These are runs of 7 systems, one row a step. Runs of the same system follow the same rule from any start.
seq 1, Makoz:
[[  4  21  16   1 -18 -36   2   0 -16  -3   4  18   8 -21 -10   7   0   8]
 [ 19   1  -3 -19   5  22   5  11   0 -13  20  16   8 -15   4  14 -27 -15]
 [ -9 -11  10  -5  -9 -22  19  16   1   1  -9  24  23  22  -8  11 -17  -3]
 [-11   4  -3 -28  11  -1  -2  13   2   3   8  -6  12 -13 -17  37  -5  12]
 [-14   5 -20 -29  10   3   0  26   6  -6  -7  12  20  25  22   3  -2   6]
 [ -1   9 -22 -20  -6 -20   0  15  -7  10 -19   6 -19  12   1  26   7  25]
 [-11  20 -30 -19   5   7 -14 -11 -15   3   1   6 -12  10  19  14 -24  19]
 [ 13   4 -21 -10   5 -21 -28 -21 -20   7 -16  34   1  18  12   5  -6   4]
 [ 17  15 -14 -27  -7 -29 -21 -34  -4 -15  12  18 -14   3  -5  15 -15  -7]
 [ 10  26   3 -26 -14 -28 -10 -12 -10  -2  22  37   9  -9  15  -7 -20 -21]
 [ 26   1   7 -26 -10 -26  14   3  -9   4   7  33   4 -17   5  25 -27 -38]]
seq 2, muv, 11 rows:
[[-18  -2   3   2  10  20  11  12   0  12  -1  10  21   3  13   3 -11   0]
 [ -7 -14  -2   4  10  -7   6   2   3  -2 -22  -1   9   8  -9  24  13   9]
 [-17  16  -9 -16   4   6  -8  -3   5 -14   7  -8   2  11   3   7  16  20]
 [ 11   4  -7  -6  -7  11  -5  10  -9  11  -3  11 -14   9  14  -6  23  13]
 [ 10  -4 -10   1 -11   2   3 -18 -12   9  -2  -5 -34  13   2  10  -9   1]
 [  1   0   5   5   2  -4 -20 -30 -25   6   6  -5   5   8   5  -9 -11 -10]
 [ 28 -11   1  -2   6 -12 -18 -12   2 -14  -3  -2   9  -6   0 -15   7 -29]
 [  9  11   7  -7 -16 -26   9   3  21 -16  13   1  -7 -11  -4 -19  -6 -18]
 [  2   8  15   6 -10   0  20  21   1  12  13   4   3 -34   0  -6 -18  -8]
 [ -7 -16   6  14  10   8  24  17   4   0 -12   4  21  -7  -6  18 -33  -6]
 [-25  -5   3   2  17  -8  -1  11  11 -14 -10  -2  38   6 -21  16  -1  19]]
seq 3, manez, 11 rows:
[[  9   1   1  -4   5 -14 -27  -3 -38   9  -5  12  17  -1 -16  20  -4  22]
 [ 22  -4 -24 -33  11 -11 -29  -6  11 -22   6   9   4  15  -5  -1 -10  -9]
 [  2  19  -4 -21 -22 -42  -6   8  10  13   7  25 -10   2  -4 -15  -2   5]
 [ 10   7 -15 -17  -3  -9   8   1  -4  24   4  13 -25 -25   8  21 -34 -15]
 [ -8  -5  -2   0   8 -23  10  -9 -13   0 -18  27  26   7  12  21 -39 -18]
 [  6   8  -2 -14  13 -29 -10  -4   0 -25 -13  18  27 -19 -17  38   3   5]
 [  6  24 -15 -40  -2  -7   2  19  25 -31  12  33   9   0   7  11   2   6]
 [  2  12  -7 -28 -23 -11  25  30   0  19   2  39 -20  11   4  25  -8  17]
 [-13  -2 -12 -30   4   3   8  -6 -26  25   3  15  -3  19   2  53 -38   6]
 [ -8  -3 -14 -34  21 -27 -30 -13 -30   3 -16  21  40  28   5  34  -4   0]
 [ 18  19 -31 -54   1 -47 -35  -3   2 -25  -9  14  -1  12  -1  17  22   5]]
seq 4, bup, 11 rows:
[[-36  -2  11  23   1 -26  32  -4  41  -7 -15   0  18  -2   6 -15 -15 -21]
 [-12  15  16  16  18  14  20   2  21 -18  -1   4  20 -54  -1  27  21   2]
 [ -7  -2   3  10   2  42  36  10  23 -35  -3  24   8  20  17  11  10   9]
 [-15   1  20  18 -15  18  20  -6  -6  -1   3   8 -14  16 -21  28  31  44]
 [ -8 -11  -1 -11  10  54 -13 -14 -18  11  20 -17 -10  29  -1  15  19  19]
 [ -3 -20   0  -1  -2  -2 -21 -12 -21  14 -13 -25  -8  50   2 -14  40   5]
 [ 13   7 -10 -14  -7 -11 -29 -15 -21   1   5 -55 -32   2   1 -19  23  -3]
 [ 20   6  -6  10  -9  -8 -19   6 -27   9  -3 -31 -11  -4  28 -57  -6 -22]
 [ 36 -14   3  36  -8 -28  -3   0 -12   2 -18 -23 -13 -31  -6 -31 -27 -27]
 [ 10  -3   9  34   6  -9  -3  -7  14 -24   9 -11  19 -36 -19 -33 -52 -21]
 [  7 -12  20  35  12   0   7  19  47 -21   2  21  38 -38 -28 -26 -11  -8]]
seq 5, manez:
[[ 10  -5   5 -11  -1   0   3  13  -5 -38  16 -45  10  -5 -26   6 -26  -7]
 [ -3   1   4  -5   1  -5  -9  55   1   0   6  -9  35  -5 -11 -34  -9  12]
 [  4 -20 -25   1   9   3   7  43  31  16 -17 -21 -18  -8 -21  -1 -15  13]
 [-46   3 -24  16  18   4   1   5  24  21 -15  -5   5   6   6 -12 -29  28]
 [-12  -6 -27  28  34  13 -20 -13  14  25 -35  17   0 -14  11   7  17  23]
 [ -9   5 -21  21  14   8 -10 -51  33 -18 -16  24 -18  16  16  -4  23  11]
 [  2  26  14  18 -15   8  -5 -48   0   4  14  39 -26  -7  15  -8  38  12]
 [ 31  -5  26   7 -17  28  12 -45 -17   2  27  24 -27   1  16   8  14 -33]
 [ 11 -12  56   5 -24  -5  18 -32 -36 -12  28  -3  14  15  -7   7   6 -41]
 [ 21  -6  45 -23  -9  -3   4  14 -30 -25  33 -39  32 -18 -22   7  16 -39]
 [ 13  -8  19 -31 -16  -6  20  70   0 -28  17 -48  25   5  -9 -22   1 -26]]
seq 6, furis:
[[-10 -10 -21  -1  11  -8  12 -20 -13  11 -31  -2 -16   8   4  50 -25   3]
 [-20  22 -20 -11  21 -17 -33 -26  -9 -31  -7  10  33  10   7   6  -9  16]
 [ 39  13 -25 -26   4 -12 -32   2  15 -15  -3  35  -8 -10   7  -7  28   3]
 [ 12  19  -6 -16 -35 -14  16  -8  17  10  23  40 -42  11   9 -11 -20  -4]
 [-10   2  22   0  -9  -6   8 -25 -36  49  15  38   6  -6  11  19 -28 -15]
 [  5 -29   5 -21  28  -7  -8 -28 -12  -8  -8  15  41  13   2  39 -21 -49]
 [  4  10   7 -45   1 -47  -5  17  18 -50   4  12  45   6 -14   9  16 -18]
 [ 20  31  -5 -56 -22  -4  17  68  11  -3  24  22  -8 -22   6  10   8   7]
 [-14  -3 -13 -18 -18  10  43  46 -14  42  -8  32 -19  26  13  33 -47  22]
 [-39 -13 -21 -13  26 -17 -14 -17 -35  30 -26   8  26  25 -14  64 -43  29]
 [ -8   6 -55 -50  50 -25 -66 -17  13 -27 -22   7  41  16   6  20   7  11]]
seq 7, mon:
[[ 11  -8  15 -16 -16  -9  -1  -5 -28  19  16  -6  -8   7 -13  15  -6 -12]
 [  0 -11   3 -19   6  -4  -9  -5 -17   1  11 -20  17  11   0   0 -26 -28]
 [  3  -4  -4 -13   2 -36  -8  18  -7  -9 -14 -19  22   4  -3  -8  -9 -14]
 [  0  14 -19 -15   1 -19   1  32  11  -8  -6 -13  -1 -20   1  -6 -23   3]
 [ -5   6 -21   6   2  -7   3  26   6  16 -16  19   1  -8  10 -10 -33  16]
 [ -3  -7 -21  16  17  -1  -4  -6  12  10 -21  26   0  -8 -10  20 -25  21]
 [-15   8 -16   3  22   2 -19 -27  27 -12  -5  35  15   2  -1   9   5  18]
 [  5  14  -8 -18   4  -4  -8 -14  26  -6   0  40  -4   0   9  12  40   6]
 [  4  17   2 -22 -17   8  19 -19   5   6  16  31 -31   8  19  22  20  -6]
 [  0   3  20 -13 -14   7  13 -30 -40  15  16  19  -4  16  17  31   0 -17]
 [ 12 -11  17 -23   0  -4  -4 -24 -41 -21  11  -9  24  25  -1  30  -5 -29]]
seq 8, muv, 11 rows:
[[ -9   6  -8 -31  -2  -6  -3 -17  -4  31  11   4 -21   4   9  23  -4  -9]
 [  1   3  -3 -19   5  -9  -5 -14 -30  14 -10   9   9   7  30  14  -4 -25]
 [ 19   4  -7 -19   0 -33  -7 -11 -19 -22 -13   3   7   1   7  21  -1 -20]
 [ 17  26  -5 -28 -14 -26 -10   6 -11 -26  15  11   7  -8   1  -3 -12  -3]
 [ 28   7  -4 -18 -13 -13   0  27  -8   7  10  29  -1 -18  -3   0 -28  -4]
 [  2  -5  -8 -13   1 -18   4   9  -1  13   2  23   6  -5 -12  20 -52  -5]
 [-15   0 -10 -21  23 -21 -19   5   0  10  -5  23  39  -9  -7  20 -26   0]
 [ -1   8 -26 -34  21 -19 -12  17  24  -5 -16  33  22  -5   7  23   6   3]
 [-10  29 -24 -36  -5 -20   4  11  14   7  -6  40 -14  -2  15  29   5  21]
 [  0  21 -19 -24   0   5   0  -7 -27  24  -2  42 -14  -5  23  44 -12  17]
 [ 12  -2 -16 -24  10  -8 -16 -34 -35   2 -10  42   8  24  13  47 -18  -3]]
seq 9, bup, 11 rows:
[[ -4   8  11  15 -12  -3   9 -24   4 -30   1   5   0  16   4  -5  14   3]
 [ 15   5  20   4 -10  22  -4  -3  -8  -3  24   2  -9 -13  -7  -4  23   6]
 [ 11 -24  13   3 -11  21  13   6  -5   8  12  -7 -10  24  -2 -11  -3 -12]
 [ -8 -16  20   9  -5  -9   1  -2 -15   8   3 -33   6   7 -23   2   0  -1]
 [  0  -8   0  -6  15  10 -14  16  -2 -14   4 -35  22  -3  -5 -13   5  -6]
 [  5  -2  -7  10  -4  -9   4  31  13 -17 -16 -20  -1   4  -2 -27  12  10]
 [ -2   9 -12  20  -4   8   7  17   8   2  -5 -23 -23 -23  -4 -13 -11  24]
 [ -9 -10 -10  38  17  24  -2  -3   4  15 -17  -2   0  -9   8 -15 -19  12]
 [ -3 -16  -7  34  19   1 -11 -34  22  -8 -20  -1   0  -6 -11  -1   7   4]
 [ -5  10   4  15   7  13  -9 -32  34 -21  14   3  -3  -8   0 -21  26   0]
 [  8  -2  20  20 -11  23  15  -9  23   8  14  11 -21  -7  10 -21  37 -13]]
seq 10, bovip (11 x 18):
[[ -5  15   6 -10 -23 -11  14  -1   3   4   9   0 -18  11  19 -18  15 -11]
 [  8   4  12   8 -12   4  13  -6 -32  19   4 -13 -19 -16  11   6  -3 -12]
 [  6 -14  17  13   4   5   3 -12 -28 -17   0 -19  21   5  -3   6 -18 -17]
 [ 11  -6  15   0   3 -13 -10  15   2 -27   5 -15  28  -8 -30  -5   9   3]
 [  9   3 -10 -14   0   8   2  40  31 -13  11 -10  -5 -12  -9 -19  -5   6]
 [-11  -8 -12  13  -6   4  19  29  14  30 -11  -2 -19   1   3 -15 -25  10]
 [-25 -14 -12  25  22   7  -2 -17  -2  28 -23 -11   0  -7  -2  16 -21  10]
 [-20  -5  -9  13  31   0 -21 -27  12 -18 -23   1  30   9   4   3  21   7]
 [  6  19 -10  -3   0  -5 -10  -8  32 -30  -6  15  -9   1   8 -11  51  16]
 [  8  25  -5   3 -28  16  13  -8   8   7  18  17 -49   3  24 -21  13  11]
 [  8 -11  22  26 -18  19   9 -34 -38  36  12   6 -26   8  10  -2 -11 -10]]
seq 11, bovip (11 x 18):
[[ -8  20   5  -4   0 -13  11  -2  -2   2   0 -21 -10 -40   8  16   8  -9]
 [  2   4   4  14   2  17  20  15 -12 -17  -9   3  18  -3  26  -5 -10  -6]
 [  9  -9   7  20  -8  -4  10   6  -5 -12 -11   2  -1  -2 -26  15  -1  22]
 [ -9   5  -6  -5  10  22 -13   0  10 -10  19  -4   9   0 -14  -3 -12  21]
 [  3 -16  -5  -2   5   6  -7  16  14  18  -5  12   3  18  -1 -15  14   5]
 [ -9  -1 -12  -7  -2  -8   2 -12  13  12  -4 -12 -26   7  -1   8   2   0]
 [-16  11   0   5   6  -1  -8 -13 -13  12  -4  -3   6   2  21 -10   7  -2]
 [ 18  -6   0   9   3  -3  -2 -13 -10 -11 -15  -1  -4  -3   8   5  18 -12]
 [  5  14   6   3 -12  -9   1 -12   0 -26  11  -3  -4   0  -4  -9  -2   2]
 [ 16   3  13   5  -8  10  -4  10  -7   7  17   6   0 -16  -3 -17   1  -2]
 [ 12 -20   8   6  -4   7  14   2   6   3   5  -3  -5   3 -12   0 -17 -16]]
seq 12, furis, 11 rows:
[[ 19  10   7  -2  -7  17  -8  13 -18  10  16  10  -4 -20  -2  -1  10  12]
 [  8 -24  -4   2  -3  16  11   1   3   7   0   5 -11  27   0  -2 -22  -9]
 [-15  -2  13   4  -1 -24 -10 -10 -11   7   1  -9  17   5 -21   4  -1   7]
 [  7  -3 -10 -18  19   9 -17   9   7  -4   4 -16  10 -13   7  -5   7 -14]
 [  2   3  -6   2 -12 -18  16  20  17  -7 -15   3 -10   9   8 -16   7   1]
 [ -6  15   1   8 -10   0  11  -1  -9  14   5  -5 -19 -23  -2  11 -15  15]
 [ -4 -10  -6  16  18  22  -4  -9  -8   6 -11  10  14   5  13   1 -16  -2]
 [  4 -10  -1   9   9 -17 -11 -19  13 -18 -12   4   8   6 -18   7  13   2]
 [  2  19   1 -15  -3   5 -10  -3  19 -15  25   1  -3 -13  -2 -14  14   2]
 [  8  -1   7   3 -13  11  16  13   2  21   3  18 -17   3  15 -10  13  -5]
 [ -9 -11  13   9  -9   0  21 -18 -16  12   0  -7 -11   9  -5  24 -16  -7]]
seq 13, Makoz, 11 rows:
[[ -6   0   3  -1   1  17   6   7 -13 -11  11   0  16  14   6  -2 -26   0]
 [  8 -15   5  -3   2 -13  -9  15  -9   7  -7   3  16   8 -18   6   3   8]
 [ -5   1 -13 -20   5   1  -7   9  14  -9   9 -18  -2   5  -8   0  -9   4]
 [ -7   7 -12  -5   0 -13  -6  18   4  15 -10   7   1   4  11 -16   1   8]
 [  6  -3 -21  -1   6  -1   0  -4   3   8 -15  -1 -22  -7   6  11  -9   1]
 [-12  10 -10  10   7  -8  -6 -22   0  -6  -9  12   5   4  10   0 -12   5]
 [ 15   6  -2  -2   5  -7 -15 -17   4  -9   0  23   3 -11  -3   6  12   1]
 [  6  11   5 -11 -12  -2   8 -11  13 -16  17  19  -8   3   3   0  -2  -8]
 [  0   6  18  -5 -13  -4  13   0  -8  16  15  20   1  -7   3  10  -3  -8]
 [  1 -12  12 -12   5   9  13  -1 -13   4   6   1  13   2   1  25 -11 -20]
 [-11  -3  10 -13   2 -13   5  11 -12 -13  -3  -9  30  16  -6  14   2  -3]]
seq 14, mon, 11 rows:
[[ 30 -24 -10  -6 -11  -6  20   8  28 -16  -4   2 -31  13 -23  13 -12  -9]
 [-38  22  18   3 -10 -13   1 -16   1  20  26   5  10  -7  -7  -6 -17  11]
 [ 16 -26  -2  -7  27  18  -6  14  -4  17 -15  10  24 -10  11  14  10 -25]
 [-16   0  -9  -2  -7 -18  21  -7  22 -34 -13 -11  -7  30  -1   8  -1   3]
 [-15  31   5  -9  -2  -2 -10  12 -16  11  11   0  10 -25   3   6  20  24]
 [ 23 -15 -21  -8   6  32   4  17  -4   3  -7  11 -13  17  20   1  -9  -5]
 [-11  -2   1  11 -14 -24  -1 -25 -11   1  -6  -1 -15  26 -19   9 -11  19]
 [  5   7  -2 -14  19   9 -37 -17 -10   5  18  -4  14 -24  -2   1   4  -5]
 [ 22  -8 -11 -11  -4 -15  -2   4  14 -13 -10  12  -4  21  16 -23   7 -23]
 [  1  18   8  -2 -22 -32  16  -4   0   6   6  -3 -24 -20 -11  10  -8   1]
 [ -1   2   5   2   9  19   4   0 -13  13  11  16  17 -18  18   0 -29 -18]]

Name the system that made each run.
seq 15:
[[ 14 -19   1  17  12  43   7   5  19  -7  -9   8  -3   8   4   0  37   4]
 [-20  -2  16  21 -18  13  18 -16  10  -2   6 -15 -23  28 -12  -4  26  22]]
 -> Makoz
seq 16, 2 rows:
[[ 10 -15  12 -10   9   0  -9  -2   8  16  -1  43  29  16  23 -17  25 -35]
 [  4  -2  15 -17 -21 -25  30 -10   7 -11   5 -20 -27  -2 -14  34  17 -20]]
 -> Makoz
seq 17, 2 rows:
[[  5  11  -6   6   2  -8 -16 -12  10   8   1  32  -1 -13   0 -10   4  11]
 [ 13  -1  -3  -5  -1   3   4 -24  20   0   8  26 -17  -4   2   8  -3 -14]]
 -> Makoz
seq 18 (2 x 18):
[[ -7 -14   1  13  14  20  -2  23 -17  -1 -19 -41  10   0 -13  13  22  26]
 [ -6  -4 -26  10  11  20 -13   9   1 -25 -18 -41  -8  26   3 -17   8  31]]
 -> bup
seq 19, 2 rows:
[[-12   9  -7  -1   1   9 -14 -15   9   2  28  12   3  -1 -10 -15 -48   8]
 [  8 -21   4   8  20  -6 -17  -1  11  29  -8  31  25 -15  -5  -7   2 -16]]
 -> muv
seq 20:
[[ -4  15  -7  -8 -14 -12  24  45  23 -23 -13  36  12  22  12 -14  10  22]
 [  1  14 -20  -5 -11  12  12  10  -5  32   1  17 -46 -13  -6  31 -15  38]]
 -> bovip
seq 21, 2 rows:
[[ 38  -6  -2 -15  10 -18 -27   0 -24  -1 -19  26  20  -5  12   6  35 -19]
 [ 24   9 -10 -33 -27 -23  15   0  17 -33  20   6 -27  13  -4   1 -26 -19]]
 -> furis
seq 22 (2 x 18):
[[ 13 -36 -14   4  22  10  -2  10  26  18 -23  15   7  10  -3   1  -4 -18]
 [-31  10   3  -3  -2 -32   9 -14  33 -10   0  -7   1  -2 -19   8   3   7]]
 -> furis
seq 23:
[[ 18  11 -15   6  -5  -9 -10 -20  -8 -13  -6  18 -16  -6  -4  11 -16  16]
 [ 14   9   0  -4  -1  -5 -18 -22   0  -6  16  36   6  -6  -3  -5 -12  -1]]
 -> mon
seq 24:
[[ -3   9  -5  11   3  12   1   2  11 -21  -8  20  11  12  17 -15  16  14]
 [ 12   5   5   2 -13   5   5   1   5   0   3  11 -22  -3 -12  14  23  20]]
 -> mon
seq 25 (2 x 18):
[[  0 -36 -12  -4   9  -6 -11  -5  16  29 -12  -3  -5  34  -7 -14  -9 -14]
 [-23   6  -8  -7  10 -36 -14 -24  15  14  -9 -20  -2  -9  -2   1  10 -10]]
 -> bovip
seq 26:
[[ 20  -2 -19  -8  20   9 -20  16  -7  -4 -22   1   7  -7  14   5  34   4]
 [  2  11 -17   0 -19 -10  11  -5   8 -27  -7  -8 -31  26   5  -7  -3  17]]
 -> Makoz
seq 27, 2 rows:
[[ 12 -11  -1  -1   4  -3  -7 -15  10  19 -10  20 -13   3   3   7  29  -7]
 [-12  12   3 -12 -10  -5   9 -28   6  -8  17  -2 -13   9   9   6  -2 -13]]
 -> furis
seq 28 (2 x 18):
[[ 10   0   0 -29   7  15 -16   9  31  -5  32  25   6  -8 -28   8   7  10]
 [-17  -1   0 -26 -11  -2  19  15  28  23  12  24  -8  27  12  -6   5  -8]]
 -> Makoz
seq 29 (2 x 18):
[[ 23 -14  10   4  -9   4  -3  -8  -3  27  14  -4 -23 -13  -8 -11  -3 -22]
 [ -8 -13  18  10   0 -10  10 -16  -1   3   5 -16  10   0  -1 -10 -21 -33]]
 -> manez
